In the data rows, the value 50 means zero.
Some points:
tensor([52, 49, 81, 42, 41, 57, 49, 62, 55, 56, 69, 55, 59, 33, 64, 29, 45, 65,
        38, 41, 17, 12, 56, 22])
tensor([42, 46, 56, 48, 53, 35, 20, 43, 35, 55, 56, 44, 48, 44, 45, 59, 59, 61,
        45, 61, 35, 67, 72, 67])
tensor([56, 45, 43, 58, 42, 18, 41, 43, 53, 35, 59, 65, 38, 48, 57, 45, 53, 71,
        54, 34, 28, 53, 45, 49])
tensor([51, 59, 63, 60, 47, 56, 50, 53, 41, 49, 68, 44, 48, 51, 59, 59, 44, 49,
        50, 64, 60, 43, 35, 55])
tensor([57, 34, 64, 18, 46, 69, 48, 31, 78, 25, 45, 71, 75, 61, 59, 61, 54, 42,
        56, 51, 50, 53, 54, 62])
tensor([44, 46, 43, 56, 46, 38, 22, 45, 44, 43, 61, 56, 64, 56, 59, 58, 52, 36,
        43, 46, 40, 47, 64, 61])
tensor([56, 46, 46, 60, 48, 44, 45, 48, 44, 54, 46, 41, 51, 47, 48, 40, 34, 27,
        48, 46, 34, 42, 40, 53])
tensor([ 0, 42, 49, 39, 60, 62, 37, 45, 43, 38,  0, 38, 48, 58, 56, 51, 64, 31,
        51, 60, 67, 62, 53, 18])
tensor([45, 52, 50, 36, 51, 52, 59, 42, 20,  0, 30, 68, 25, 47, 86, 57, 58, 46,
        81, 54, 81, 45, 30, 79])
tensor([51, 65, 42, 60, 55, 59, 66, 52, 46, 56, 39, 52, 39, 63, 50, 45, 78, 55,
        42, 54, 58, 26, 56, 55])
tensor([43,  0, 56, 69, 40, 53, 64, 96, 42,  4, 54, 36, 70, 42,  6, 26, 53, 33,
        37, 50, 70, 58, 75, 77])
tensor([64, 56, 55, 49, 48, 56, 61, 51, 51, 51, 46, 48, 52, 59, 65, 64, 59, 40,
        49, 70, 52, 49, 62, 67])
tensor([56, 65, 31, 70, 79, 72, 26, 39, 70, 43, 72, 55, 51, 30, 64, 30, 50, 71,
        43, 53, 52, 53, 51, 59])
tensor([66, 42, 53, 39, 45, 48, 62, 56, 82, 53, 46, 56, 51, 53, 54, 66, 82, 58,
        52, 85, 53, 69, 78, 72])
tensor([32, 64, 57, 68, 53, 44, 60, 61, 57, 65, 48, 45, 45, 29, 56, 41, 55, 41,
        53, 55, 58, 50, 53, 55])
tensor([13, 95, 38, 20, 12, 75, 59, 52, 47, 63, 57, 20, 55, 47, 65, 18, 63, 40,
        36, 18, 58, 76, 46, 80])
tensor([54, 42, 57, 57, 50, 64, 49, 53, 43, 58, 62, 58, 55, 70, 42, 53, 49, 46,
        45, 61, 59, 49, 19, 42])
tensor([43, 56, 57, 43, 53, 49, 51, 62, 49, 55, 71, 56, 49, 53, 49, 65, 56, 61,
        54, 54, 54, 49, 55, 48])
tensor([64, 52, 52, 57, 50, 57, 59, 58, 47, 56, 57, 51, 44, 53, 48, 49, 53, 48,
        55, 55, 49, 54, 48, 56])
tensor([38, 33, 49, 32, 38, 54, 27, 45, 32, 69, 78, 38, 69, 51, 69, 54, 47, 66,
        83, 76, 74, 60, 81, 54])
tensor([54, 42, 42, 20, 41, 32, 57, 48, 46, 59, 42, 48, 55, 42, 41, 42, 30, 46,
        35, 36, 45, 28, 47, 41])
tensor([44, 49, 57, 43, 45, 29, 30, 50, 47, 40, 41, 51, 51, 30, 53, 48, 34, 34,
        44, 65, 45, 37, 56, 56])
tensor([21, 55, 13, 46, 70, 37, 72, 73, 55, 50, 46, 59, 56, 14, 48, 57, 57, 48,
        65, 84, 43, 28, 37, 31])
tensor([59, 68, 63, 47, 52, 42, 84, 57, 66, 44, 56, 50, 51, 56, 36, 42, 54, 63,
        61, 62, 60, 58, 32, 37])
tensor([47, 51, 51, 57, 48, 54, 49, 51, 45, 58, 67, 50, 53, 65, 50, 47, 44, 52,
        55, 65, 63, 51, 33, 41])
tensor([55, 48, 47, 40, 30, 56, 65, 61, 35, 73, 15, 85, 69, 88, 55, 53, 32, 54,
        51, 58, 38, 53, 75, 62])
tensor([60, 57, 38, 30, 67, 65, 45, 61, 29, 44, 59, 70, 64, 34, 48, 45, 31, 39,
        60, 35, 36, 48, 61, 49])
tensor([54, 53, 31, 55, 45, 47, 66, 53, 47, 48, 55, 55, 51, 60, 52, 49, 63, 36,
        51, 39, 50, 41, 50, 47])
tensor([47, 50, 47, 59, 55, 60, 42, 56, 46, 61, 48, 50, 54, 58, 75, 54, 58, 28,
        47, 69, 37, 47, 61, 50])
tensor([51, 51, 57, 73, 55, 59, 65, 61, 52, 57, 61, 52, 48, 76, 51, 42, 62, 38,
        38, 61, 53, 53, 30, 47])
tensor([52, 30, 51, 59, 53, 42, 70, 59, 60, 55, 66, 71, 36, 44, 37, 40, 59, 60,
        46, 46, 58, 79, 31, 31])
tensor([65, 29, 62, 34, 76, 69, 40, 62, 36, 55, 19, 43, 28, 17, 51, 39, 48, 61,
        26, 52, 40, 72, 44, 32])
tensor([36, 58, 50, 62, 45, 35, 44, 52, 40, 53, 55, 51, 47, 58, 38, 53, 57, 54,
        55, 40, 41, 52, 43, 45])
tensor([61, 57, 43, 43, 40, 32, 78, 55, 57, 49, 15, 44, 34, 56, 47, 29, 50, 56,
        51, 48, 22, 70, 47, 60])
tensor([55, 53, 44, 62, 51, 56, 50, 56, 50, 65, 63, 51, 53, 66, 40, 45, 48, 63,
        69, 44, 68, 48, 27, 34])
tensor([43, 47, 75, 30, 50, 46, 50, 41, 55, 47, 33, 49, 67, 31, 47, 40, 41, 66,
        46, 57, 40, 54, 36, 56])
tensor([40, 58, 46, 74, 49, 40, 23, 47, 43, 51, 53, 60, 41, 72, 41, 54, 77, 54,
        48, 46, 40, 54, 56, 42])
tensor([61, 46, 34, 46, 31, 60, 40, 51, 59, 59, 41, 58, 66, 22, 41, 41, 39, 17,
        62, 47, 44, 29, 29, 37])
tensor([26, 32, 67, 72, 50, 34, 60, 34, 66, 65, 62, 27, 61, 52, 80, 57, 40, 59,
        49, 63, 36, 47, 51, 72])
tensor([52, 44, 41, 28, 42, 54, 30, 58, 63, 51, 52, 59, 50, 37, 38, 41, 34, 26,
        57, 44, 46, 49, 42, 33])
tensor([66, 52, 51, 64, 48, 49, 40, 49, 39, 45, 39, 56, 41, 59, 57, 49, 48, 25,
        53, 44, 38, 52, 51, 45])
tensor([51, 52, 62, 31, 31, 52, 34, 32, 46, 46, 48, 55, 50, 38, 31, 86, 52, 62,
        20, 59, 65, 42, 55, 32])
tensor([68, 53, 42, 53, 54, 76, 63, 46, 49, 57, 65, 45, 38, 41, 60, 42, 36, 61,
        58, 63, 48, 46, 62, 53])
tensor([56, 54, 27, 37, 47, 48, 78, 58, 50, 49, 68, 51, 52, 53, 47, 49, 45, 51,
        54, 43, 59, 39, 47, 34])
tensor([50, 47, 62, 45, 54, 50, 43, 53, 52, 56, 48, 52, 50, 54, 44, 44, 52, 30,
        48, 56, 45, 50, 36, 40])
tensor([58, 66, 41, 65, 39, 51, 30, 99, 84, 41, 39, 18, 61, 54, 71, 91, 52, 73,
        50, 43, 42, 36, 79, 48])
tensor([76, 69, 87, 42, 36, 49, 32, 51, 33, 37, 51,  5, 25, 43, 28, 56, 80, 32,
        79, 41, 36, 45, 45, 49])
tensor([56, 47, 26, 47, 47, 29, 80, 46, 40, 44, 45, 41, 58, 51, 63, 45, 57, 63,
        58, 25, 42, 39, 53, 44])
tensor([47, 41, 50, 40, 99, 46, 39, 54, 69, 66, 38, 29, 64, 62, 32, 71, 56, 59,
        60, 22, 55, 27, 34, 99])
tensor([65, 54, 68, 54, 53, 72, 67, 56, 49, 60, 56, 46, 49, 58, 59, 53, 49, 36,
        49, 80, 60, 50, 49, 63])
tensor([46, 61, 88, 77, 46, 39, 55, 47, 61, 86, 37, 72, 50, 32, 34, 53, 48, 33,
        86, 37, 57, 76, 80, 56])
tensor([43, 43, 36, 34, 42, 52, 36, 46, 22, 61, 79, 48, 53, 60, 39, 67, 35, 51,
        53, 54, 47, 59, 49, 45])
tensor([40, 49, 69, 57, 48, 40, 43, 45, 43, 57, 41, 53, 57, 59, 43, 49, 45, 57,
        50, 52, 42, 52, 36, 44])
tensor([55, 47, 45, 49, 51, 53, 60, 55, 51, 56, 60, 52, 38, 62, 51, 48, 64, 56,
        40, 48, 49, 48, 49, 48])
tensor([45, 63, 41, 82, 34, 50, 38, 12, 62, 42, 28, 51, 52, 52, 23, 48, 23, 58,
        50, 53, 82, 14, 53, 47])
tensor([50, 37, 56, 48, 57, 37, 54, 34, 35, 42, 62, 42, 44, 52, 54, 55, 56, 74,
        51, 61, 28, 51, 45, 67])
tensor([62, 39, 51, 72, 35, 43, 45, 12, 70, 41, 39, 65, 49, 37, 61, 28, 77, 67,
        69, 30, 49, 51, 54, 58])
tensor([39, 50, 72, 16, 62, 46, 62, 49, 57, 48, 49, 51, 54, 26, 57, 56, 58, 63,
        58, 41, 51, 48, 39, 33])
tensor([48, 78, 12, 46, 72, 53, 62, 10, 57, 34, 58, 37, 74, 41, 21, 67, 49, 39,
        46, 60, 29, 85, 60, 43])
tensor([49, 23, 41, 41, 29, 57, 51, 28, 80, 42, 65, 18, 22, 58, 33, 35, 45, 39,
        50, 65, 46, 36, 64, 25])
tensor([48, 50, 60, 41, 46, 48, 56, 50, 54, 57, 61, 62, 61, 44, 51, 66, 51, 43,
        45, 60, 53, 52, 53, 63])
tensor([57, 33, 10, 48, 13, 30, 37, 54, 60, 57, 47, 42, 23, 29, 61, 91, 15, 59,
        39, 43, 62, 75, 15, 58])
tensor([46, 43, 34, 63, 40, 46, 49, 56, 45, 43, 18, 48, 54, 53, 72, 34, 52, 76,
        40, 29, 45, 53, 56, 41])
tensor([78, 44, 57, 58, 63, 71, 41, 52, 55, 58, 37, 58, 51, 57, 49, 58, 63, 39,
        57, 49, 57, 59, 44, 38])
tensor([69, 52, 48, 53, 50, 66, 48, 53, 46, 78, 40, 54, 49, 46, 37, 44, 52, 72,
        43, 48, 78, 59, 50, 61])
tensor([31, 45, 54, 79, 61, 91, 64, 45, 34, 27, 49, 35, 47, 61, 26, 62, 19, 90,
        79, 39, 15, 60, 52, 38])
tensor([44, 42, 64, 60, 58, 29, 18, 49, 50, 40, 44, 52, 54, 46, 51, 41, 64, 59,
        45, 47, 41, 55, 33, 49])
tensor([60, 60, 53, 50, 60, 26, 54, 34, 30, 54, 29, 39, 44, 34, 46, 44, 35, 37,
         9, 62, 49, 38, 66, 69])
tensor([43, 47, 48, 42, 38, 61, 81, 36, 46, 48, 58, 56, 40, 43, 31, 63, 63, 70,
        37, 10, 62, 17, 62, 43])
tensor([61, 55, 45, 65, 52, 54, 44, 50, 47, 58, 49, 57, 43, 62, 54, 49, 68, 44,
        45, 51, 46, 50, 47, 54])
tensor([66, 78, 67, 28, 81,  9, 44, 56, 71, 30, 46, 37, 46, 83, 53, 27,  9, 49,
        50, 48, 73, 62, 60, 24])
tensor([64, 57, 41, 62, 55, 38, 49, 59, 26, 41, 65, 52, 48, 34, 57, 36, 46, 56,
        61, 45, 84, 51, 75, 55])
tensor([11, 57, 57, 38, 64, 69, 43, 60, 72, 44, 55, 87,  0, 58, 48, 54, 17, 31,
        45, 43, 43, 46, 65, 74])
tensor([61, 83, 78, 78, 44, 73, 65, 59, 54, 20, 64, 64, 80, 47, 64, 69, 46, 35,
        14, 43, 55, 78, 36, 43])
tensor([46, 51, 46, 35, 60, 36, 77, 54, 38, 58, 59, 64, 56, 45, 52, 59, 63, 61,
        38, 50, 51, 48, 63, 51])
tensor([42, 16, 52, 50, 75, 50, 54, 31, 48, 61, 60, 33, 44, 52, 84, 67, 48, 25,
        37, 15, 71, 61, 59, 22])
tensor([38, 50, 36, 57, 36, 44, 22, 51, 52, 57, 41, 45, 68, 62, 37, 34, 39, 46,
        58, 42, 55, 45, 16, 36])
tensor([50, 51, 38, 31, 53, 52, 14, 50, 53, 40, 67, 58, 46, 72, 41, 21, 55, 64,
        38, 59, 49, 45, 48, 58])
tensor([61, 47, 33, 53, 49, 55, 61, 41, 45, 54, 37, 40, 57, 56, 59, 55, 54, 20,
        59, 40, 39, 36, 53, 59])
There is one direction along which these points spread out most. Take the direction at right angles to it along which they spread out most. Go by this last direction. How far along it is each point below, from 0 to 99? 50 is the average, and the first point above lies past it. One standard deviation of the points above along it is 16.
tensor([57, 34, 64, 18, 46, 69, 48, 31, 78, 25, 45, 71, 75, 61, 59, 61, 54, 42,
        56, 51, 50, 53, 54, 62]) -> 33
tensor([66, 52, 51, 64, 48, 49, 40, 49, 39, 45, 39, 56, 41, 59, 57, 49, 48, 25,
        53, 44, 38, 52, 51, 45]) -> 44
tensor([78, 44, 57, 58, 63, 71, 41, 52, 55, 58, 37, 58, 51, 57, 49, 58, 63, 39,
        57, 49, 57, 59, 44, 38]) -> 58
tensor([56, 47, 26, 47, 47, 29, 80, 46, 40, 44, 45, 41, 58, 51, 63, 45, 57, 63,
        58, 25, 42, 39, 53, 44]) -> 68
tensor([65, 54, 68, 54, 53, 72, 67, 56, 49, 60, 56, 46, 49, 58, 59, 53, 49, 36,
        49, 80, 60, 50, 49, 63]) -> 57
tensor([56, 45, 43, 58, 42, 18, 41, 43, 53, 35, 59, 65, 38, 48, 57, 45, 53, 71,
        54, 34, 28, 53, 45, 49]) -> 48
tensor([42, 46, 56, 48, 53, 35, 20, 43, 35, 55, 56, 44, 48, 44, 45, 59, 59, 61,
        45, 61, 35, 67, 72, 67]) -> 10
tensor([51, 52, 62, 31, 31, 52, 34, 32, 46, 46, 48, 55, 50, 38, 31, 86, 52, 62,
        20, 59, 65, 42, 55, 32]) -> 36
tensor([66, 78, 67, 28, 81,  9, 44, 56, 71, 30, 46, 37, 46, 83, 53, 27,  9, 49,
        50, 48, 73, 62, 60, 24]) -> 47
tensor([59, 68, 63, 47, 52, 42, 84, 57, 66, 44, 56, 50, 51, 56, 36, 42, 54, 63,
        61, 62, 60, 58, 32, 37]) -> 88
tensor([44, 46, 43, 56, 46, 38, 22, 45, 44, 43, 61, 56, 64, 56, 59, 58, 52, 36,
        43, 46, 40, 47, 64, 61]) -> 21
tensor([55, 48, 47, 40, 30, 56, 65, 61, 35, 73, 15, 85, 69, 88, 55, 53, 32, 54,
        51, 58, 38, 53, 75, 62]) -> 42
tensor([55, 53, 44, 62, 51, 56, 50, 56, 50, 65, 63, 51, 53, 66, 40, 45, 48, 63,
        69, 44, 68, 48, 27, 34]) -> 83
tensor([64, 57, 41, 62, 55, 38, 49, 59, 26, 41, 65, 52, 48, 34, 57, 36, 46, 56,
        61, 45, 84, 51, 75, 55]) -> 53
